Where one turn sends some rows of the set: a few examples, then the rows asked:
pef: [  4  -3  -3  -9  -5   7  -4  13   0  -8  -5   9  -1 -11 -27 -19   6  25
   1  -5   4  -4  -6   3   2  -4   7   0 -12]
Tomi: [ -9 -12   0 -17  13  15  -6  12   6 -21  -9 -17  -5 -16  -3 -16   5  22
  -3  -2   1 -12  -1  -2  13  -6   3   2 -10]
bodut: [  5 -29   3  -5   7   3 -16  19   2 -14 -16   0  -6  -6   3 -12   5   6
  -1  -6   1  -5  12   2  -3  -4   1  14   7]
zit: [ -1  -5   2  -4  -3   7  -7  13   7  -8  -4  10   0 -10 -26 -17   4  26
  -1  -3   7  -1  -3   0   4  -7  -4  -6 -11]
Zubo: [  2 -17  11 -11  -3   3  -4   9  13 -11  -7  -2  -6   9 -14 -13 -14  25
  -8  -7   0 -14  -8 -11  -9   0  -8  -9  10]
Pevuz: [  5 -26   0  -6   9   3 -11  16   6 -12 -15  -6  -4  -9   4 -14  10   8
  -1  -8   5  -8  16   5  -3  -3  -3  11   8]
mapa: [-10 -10   0 -17  15  10  -6  15   8 -17  -8 -17  -4 -17  -3 -17   8  23
  -3  -6   2 -14   3   4  11  -8  -1   3 -10]
Rif: [  6 -26   4  -6  14  11 -13  20   0 -16 -18  -7  -6  -5  -3 -12  -2   1
   0  -4  -4  -2   4 -10   4  -1   6   9   5]
tesup: [  7 -28  -2  -2   7  11 -16  10   2 -18 -17  -5  -4  -8   3 -11  10   8
  -4   0   2  -5  11  -3  -1  -2   3  10   6]
bos: [ 16  -3   1  -4  -2  -2  -6  19  -2 -14  -8  -9  -3   4  -9 -11   6  27
 -14  -3 -17 -16   0 -10  -9 -13   9   1  12]
dabog: [ -4  -3   4  -3   4  11   3  12  10  -9 -10   9  -4  -6 -18 -13   8  30
   3   5   4  -8   4  -7   8  -9  -7 -13  -6]
vivam: [ 18  -3  -9   1   0   2 -10  17   4 -14  -8 -14   1   3 -21 -13  -2  22
 -12 -11 -11 -16   0   3 -13  -6   7   6   7]
ser: [  5  -9  -2  -1  -6  13 -14  14  16 -10  -8 -11   0   1 -18 -14 -14  20
  -8 -16  -3 -20  -7   5 -10  -1   1   0   8]
budor: [  2 -24   6  -7  19   4 -10  24   2 -11 -16  -8  -6  -5  -4 -13  -1   2
   1  -9  -5  -4   7  -6   4  -3   1  10   6]
Potaf: [  5   1   1  -8   1  13  10  16   4 -13 -13   5  -4  -6 -15 -12  13  31
   6   4   2 -10   7  -7   6 -11   2  -8  -4]
kuf: [  5 -26   1  -6  14  13 -14  11   0 -16 -16  -8  -5  -8   0 -13   4   4
  -2   3  -3  -4   2 -12   4   1   7   7   5]
Zir: [ 13   0  -6   2  -4   9 -12  18   5 -12 -11 -16   1  -1 -18 -13  -3  21
  -9 -14 -14 -19  -4   5 -10  -7   9   4   8]
simod: [  1  -1   8  -6  -1   9  -1  16   7 -12  -8   8   0  -7 -22 -15   7  28
   2  -1   8  -1   3  -7   6 -13  -8 -11  -8]
bav: [ -2 -12  11  -7  -9  11 -13  14  17 -10  -7  -4  -3   4  -8 -13 -13  25
  -8 -10  -2 -20  -6  -6  -6  -5  -4  -9  12]
Vev: [  2 -15   9 -11  -3   5  -9  14  17 -11  -4  -3  -4   8 -12 -14 -16  26
 -10  -8   1 -16  -4 -10  -8  -3  -6  -7  11]
kubuz: [  9 -12  -3  -5  -1   5  -6  10  13 -12  -8  -9  -3   6 -24 -13 -14  21
  -7 -16   1 -14  -5   3 -14   3  -5   0   6]
koba: [  1 -23   4 -12  18   1  -5  20   6  -6 -13 -10  -5  -8   1 -16   5   4
   2 -12   1  -8   9   1   2  -1  -3   9   8]
lotu: [  8   2  -7 -11  -1  12  10  14   1 -10 -11   5  -5  -8 -18 -14  13  28
   7  -1   0 -12   2   2   2  -6  11   0  -7]
leg: [ 17  -4   1  -2  -2  -4  -3  15  -5 -15 -12  -8  -4   5 -11  -9   9  26
 -13  -3 -17 -13   0  -9 -11 -11   5   0  10]
ruz: [  3 -25   5  -7  14  -1 -12  23   3  -9 -15  -4  -7  -6   0 -14   3   4
   0 -11  -2  -5  11   2   0  -4  -2  12   7]
namo: [  9   2   0 -15  -6   9   5  18  -3 -12  -8   5  -2  -9 -22 -17  10  27
   5  -5   3  -5  -1  -2   2  -9  11   0  -9]
Gan: [ -9 -12  -2 -14   9   7  -9  12   7 -18  -7 -14  -4 -18   0 -15  12  25
  -5  -5   3 -14   6   9   8  -9  -1   5 -10]
gepo: [  0 -24   5 -12  20   7  -7  18   2  -9 -14 -11  -5  -8  -3 -16   1   2
   1  -5  -4  -6   1 -10   6   2   4   7   6]
buga: [  8 -29   2  -5   7  11 -16  16   0 -18 -18  -2  -6  -5   1 -11   2   4
  -1  -2   0  -3   8  -6  -1  -2   5  12   6]
Nibin: [  2  -6  15  -7  -8   6  -8  19   7 -10  -9  -5  -4   3  -1 -12  -1  28
 -10  -5 -13 -20  -3 -13  -3 -13   1  -9  16]
favam: [  2  -3 -10  -7   0   9   2  10   5  -5  -7   8  -5 -10 -24 -17   7  26
   5  -3   2 -11  -4   7   2   0   8   0 -10]
lutoz: [  9 -12  -5  -4  -1   6 -11  14  15 -12  -5 -10   0   5 -22 -14 -16  21
 -10 -14   1 -16  -3   3 -13  -1  -3   1   7]
sepig: [  7   3   6 -13  -4  10   7  19   1 -15 -10   4  -1  -7 -19 -15  10  29
   5  -2   6  -3   5  -8   5 -14   2  -6  -6]
naror: [ -6 -14  -3 -12   5  12 -11   9   5 -22  -9 -11  -5 -17   2 -15  13  27
  -6   0   3 -13   4   5   8  -8   4   5 -10]
dofeg: [ 12   1   5  -2  -5   5  -8  21   0 -12 -11 -12  -1   0  -7 -11   6  25
 -11  -7 -20 -20  -2  -7  -5 -14  10  -1  13]
Bov: [ 18  -5  -9   0   0   0  -5  13   2 -14 -12 -13  -1   3 -23 -11  -1  22
 -10 -12 -10 -13   0   4 -15  -5   2   5   6]
Fab: [  6 -10  13 -11  -4   0  -6  17   6 -13  -6  -2  -6   7  -4 -12  -3  29
 -12  -1 -10 -17  -3 -18  -6 -11   1  -8  14]
gomes: [ -5  -7  -3  -3   3   9  -2   9  11  -4  -7  11  -5  -9 -24 -16   4  27
   2   0   4  -9  -3   2   5  -2  -3  -8  -9]
Pugu: [ -7 -14  -2 -15   7  17 -10   8   4 -24  -9 -13  -6 -17   0 -15   8  24
  -5   2   2 -13   0  -2  11  -7   6   3 -11]
Fot: [  6 -12  13 -10  -4  -2  -3  12   2 -13  -9  -1  -8   9  -6 -10   0  28
 -11   0 -11 -14  -4 -18  -7  -8  -1  -8  12]

tesup moves to Pevuz
kubuz moves to Zubo
bodut moves to ruz
And these:
Vev moves to Fab
Pugu moves to naror
pef moves to zit
favam moves to gomes
Nibin moves to dofeg

